[[-33  29  38  25  24  38 -27 -31 -25]
 [ -4   8   9  21  11  10 -23  -4 -22]
 [ 19 -11 -14 -15 -11 -14  27  18  25]
 [-24  22  29  21  20  29 -23 -22 -21]
 [ -4   7   9 -12   0  10  24  -4  22]
 [ 24 -14 -19   1  -7 -19   4  22   4]
 [ 10  -3  -5  18   4  -5 -20   9 -18]]
->
[[-33  38  24 -27 -25]
 [ -4   9  11 -23 -22]
 [ 19 -14 -11  27  25]
 [-24  29  20 -23 -21]
 [ -4   9   0  24  22]
 [ 24 -19  -7   4   4]
 [ 10  -5   4 -20 -18]]

[[-13  12  14  10  -8 -33  12  -6 -22   1   0]
 [-13  -1  -4  -7  -8   4  18  -3 -45  -2  -9]]
->
[[-13  14  -8  12 -22   0]
 [-13  -4  -8  18 -45  -9]]

[[ 34  26  15]
 [ 34  -1  17]
 [-38  -3 -28]
 [-30  24   9]
 [ 32  23 -30]
 [ 15 -38 -21]
 [-36  18 -13]]
->
[[ 34  15]
 [ 34  17]
 [-38 -28]
 [-30   9]
 [ 32 -30]
 [ 15 -21]
 [-36 -13]]

[[  9  13]
 [-31  45]]
->
[[  9]
 [-31]]

[[-15   9 -34  -7   4  -5  -1  51]
 [ -6  -5  -3 -11   6  -6  -9  -1]
 [ 12  14  16 -11  -3  12  -7 -31]
 [ 13   9   7 -12 -11   5  -8 -33]
 [-28   9 -10   0  -6   2  14  -6]
 [-23  30  13 -10  14 -14 -27   9]]
->
[[-15 -34   4  -1]
 [ -6  -3   6  -9]
 [ 12  16  -3  -7]
 [ 13   7 -11  -8]
 [-28 -10  -6  14]
 [-23  13  14 -27]]

[[ -3  -1   9   2  -1   0  44  12   5   0   0  -2]
 [  9   0   0  -2   2 -11  12   2  -3  -6  -1   3]
 [  1 -11   1  -2  -2  -8  28   7  -4  -2   3   0]
 [ -1  -7  -4   1   8  -5  -2  -2   0  10   1   3]]
->
[[-3  9 -1 44  5  0]
 [ 9  0  2 12 -3 -1]
 [ 1  1 -2 28 -4  3]
 [-1 -4  8 -2  0  1]]

[[-25  18  28  11  40 -19  16  -7   3]
 [ 19  12  27 -19  -2 -17 -21 -18 -15]]
->
[[-25  28  40  16   3]
 [ 19  27  -2 -21 -15]]

[[ 26  37 -25]
 [-37  -9 -10]
 [ -1 -10  30]
 [ 28  16  13]
 [-46   4 -37]
 [ 21  18  -4]
 [-31  -1 -19]
 [ 30  47 -38]
 [-37 -12  -6]
 [-48 -21   3]
 [ 22   3  36]
 [ 11  -8  41]]
->
[[ 26 -25]
 [-37 -10]
 [ -1  30]
 [ 28  13]
 [-46 -37]
 [ 21  -4]
 [-31 -19]
 [ 30 -38]
 [-37  -6]
 [-48   3]
 [ 22  36]
 [ 11  41]]

[[ -4   0  22   5  21   6  21]
 [ -7 -16   9  20   9  21   9]
 [ 19  43   5 -35   4 -36   4]]
->
[[-4 22 21 21]
 [-7  9  9  9]
 [19  5  4  4]]
---
[[ 19  46   5  34 -46 -42 -41 -17 -29  37]
 [ 33 -26 -37 -32  -9  23  27 -18 -36 -38]
 [ 16 -29  -1   8  28  46  23 -25  15   6]
 [ -8  42 -18 -42   1 -18 -46 -14  43  27]]
->
[[ 16 -29  -1   8  28  46  23 -25  15   6]
 [ 33 -26 -37 -32  -9  23  27 -18 -36 -38]
 [ -8  42 -18 -42   1 -18 -46 -14  43  27]
 [ 19  46   5  34 -46 -42 -41 -17 -29  37]]

[[ 37  -2 -16 -44  10 -46  16 -42  40 -40]
 [ 14  15  38 -10 -30 -13 -39  -8  14 -10]
 [  9 -15 -39 -12  40 -14  37 -21  23 -14]]
->
[[  9 -15 -39 -12  40 -14  37 -21  23 -14]
 [ 37  -2 -16 -44  10 -46  16 -42  40 -40]
 [ 14  15  38 -10 -30 -13 -39  -8  14 -10]]

[[ 12  11  -4  -5  -4  -4  -5  13  10  12]
 [ 21 -11  12  16 -10   4  16  22 -10  21]
 [ 28   0   4   6 -16  -3   6  31   0  29]
 [ 36  -5   8  11 -23  -3  11  40  -5  38]
 [ 16   6   0   0  -7  -3   0  18   5  17]
 [-18 -42  36  48  22  27  49 -22 -39 -21]
 [ 31  38 -24 -32 -21 -20 -32  35  35  33]]
->
[[-18 -42  36  48  22  27  49 -22 -39 -21]
 [ 21 -11  12  16 -10   4  16  22 -10  21]
 [ 36  -5   8  11 -23  -3  11  40  -5  38]
 [ 28   0   4   6 -16  -3   6  31   0  29]
 [ 16   6   0   0  -7  -3   0  18   5  17]
 [ 12  11  -4  -5  -4  -4  -5  13  10  12]
 [ 31  38 -24 -32 -21 -20 -32  35  35  33]]

[[-15  50   4 -34  -3   2   5  25  10   6 -42  -3 -37  -4]
 [ -9   4  12  -1 -14  17  19   4  12  17  -6 -14   0 -17]
 [  7   7 -36  -3  36 -23 -34   4 -10 -33  -4  33  -3  28]
 [-16  12  16 -13 -18  13  17  13  16  15 -14 -15 -10 -17]
 [-12  38   4 -28  -6   3   2  20  12   2 -30  -4 -30  -2]]
->
[[ -9   4  12  -1 -14  17  19   4  12  17  -6 -14   0 -17]
 [  7   7 -36  -3  36 -23 -34   4 -10 -33  -4  33  -3  28]
 [-16  12  16 -13 -18  13  17  13  16  15 -14 -15 -10 -17]
 [-12  38   4 -28  -6   3   2  20  12   2 -30  -4 -30  -2]
 [-15  50   4 -34  -3   2   5  25  10   6 -42  -3 -37  -4]]

[[  5   9 -11  16 -24  -5   2   4   8  -2  23]
 [ 19 -11  -6  -2  22  19  -7 -10 -15 -12  24]
 [ 43  -2  32   6   7   6  -2  16  -3   9  -2]
 [ 10 -13   5 -34 -14 -15   7   4  24  19 -14]]
->
[[ 10 -13   5 -34 -14 -15   7   4  24  19 -14]
 [ 19 -11  -6  -2  22  19  -7 -10 -15 -12  24]
 [ 43  -2  32   6   7   6  -2  16  -3   9  -2]
 [  5   9 -11  16 -24  -5   2   4   8  -2  23]]

[[  6   3   6   9  28   1  12   3 -28  -1 -17]
 [ -7  27  -8  -9 -32  -1 -17  -4  15   1 -34]
 [ -8 -27  -9 -11  -5   1 -11   2  38  -4  22]
 [  2 -30   1  -6  17   1   3   4  16  -3  23]
 [ -6 -40  -8 -13 -16  -1  -8   4  33  -5  24]]
->
[[ -6 -40  -8 -13 -16  -1  -8   4  33  -5  24]
 [  2 -30   1  -6  17   1   3   4  16  -3  23]
 [ -8 -27  -9 -11  -5   1 -11   2  38  -4  22]
 [  6   3   6   9  28   1  12   3 -28  -1 -17]
 [ -7  27  -8  -9 -32  -1 -17  -4  15   1 -34]]
